A single turn carries every row of the set below to another of its rows. Some are shown first; where does it send the rows asked next?
J880: [ 0.67 -0.35  0.02 -1.41  0.05 -1.81  0.49  0.21 -0.27 -1.13 -0.99  1.50
 -2.43  0.20  0.14 -2.69]
J229: [ 0.75  0.90 -1.39 -1.21 -2.47 -1.84  0.24 -0.79 -1.32  0.89  2.39  1.00
 -1.53  0.44 -0.54 -3.64]
J169: [ 1.57  0.80  1.68 -1.47 -1.64 -2.49 -0.16  0.56 -0.58 -2.43  0.11 -1.32
 -0.20 -0.08 -2.53 -1.24]
J536: [ 0.09  1.53  0.28 -0.89 -1.63 -0.60  0.78  0.92 -2.61  0.09  0.47  1.16
  1.47  0.86 -3.32 -1.65]
J236: [ 1.80  3.60 -0.34  0.16  0.23 -3.78 -0.77 -1.04 -0.06 -2.51  0.51  0.39
 -1.71 -0.03 -2.20 -2.24]
J82: [ 0.24 -0.50 -0.49  0.20 -1.73  0.50  0.28  0.72  0.24  0.51  1.97 -1.25
 -1.73 -1.06 -2.14 -1.66]
J540: [-0.99  1.84  0.37 -0.19  1.42 -1.52  0.43  0.63 -2.15 -1.72  1.03  1.38
 -0.62 -1.52 -3.83 -0.43]
J7: [-0.49  2.41 -2.79  2.08 -0.05 -1.24 -0.48 -0.73 -1.66 -0.19  2.29  0.12
  0.77  0.33 -1.97 -1.15]
J548: [ 2.64  0.49 -0.15  0.40  0.40 -0.39  0.42  2.04 -1.81  0.04  1.02  0.92
 -2.21  1.28 -2.08 -1.06]
J853: [-0.11  2.47 -0.64 -2.33 -0.43 -1.80  0.79 -1.96 -0.05 -0.38  2.80 -1.43
 -1.98 -0.12 -0.06 -2.46]
J659: [ 2.13  1.97  1.07 -0.07  1.42 -1.22 -0.86  1.29 -1.33 -0.23  0.62 -1.55
 -2.08 -0.63 -0.46 -0.07]
J996: [-0.78  0.21 -0.74  0.10  1.86 -2.42 -0.80 -1.16 -2.29 -0.39  0.04  1.95
 -0.97  1.43 -0.65 -2.52]
J96: [ 0.40  3.98  2.13  1.42 -0.75 -0.26 -0.17 -1.08 -0.32  0.29  2.11 -0.25
 -0.65 -0.41 -2.32 -1.71]
J333: [ 0.88  2.07  1.48 -1.52 -2.05 -0.56  0.86 -1.05  0.55  0.06 -0.81 -1.43
 -0.64  0.81 -2.31 -2.01]
J290: [-0.36  1.96 -0.94  1.53  1.68 -2.04 -0.65 -1.67 -2.23 -0.16  0.40  1.84
 -0.17  1.75 -1.01 -1.45]
J63: [-0.59  1.40 -2.95  1.35 -0.09  0.28 -0.15  0.61 -1.26  0.65  1.92 -0.56
  0.48 -0.37 -2.21 -1.73]
J227: [ 0.93  0.73 -1.30 -1.21 -1.39 -2.63 -0.29 -0.76 -2.09  0.26 -0.80  0.54
 -0.32  1.77 -4.25 -2.14]
J376: [-0.73  2.75  0.03 -1.97  0.31 -1.82  0.93 -2.22 -0.85 -0.99  1.60 -1.42
 -1.80 -1.48 -0.01 -1.03]
J471: [-1.27  2.90 -1.42 -0.60 -0.51 -1.99 -0.41 -2.03 -1.01  1.50 -0.68  0.64
 -1.49 -1.62 -3.19 -2.29]
J27: [ 0.88  2.43  0.40 -0.35  1.40 -1.36 -0.29 -0.35 -1.24 -0.39  0.25 -2.28
 -2.23 -1.70 -1.00  0.70]

J63 turns into J853
J548 turns into J82
J169 turns into J536
And these:
J7 turns into J376
J471 turns into J236

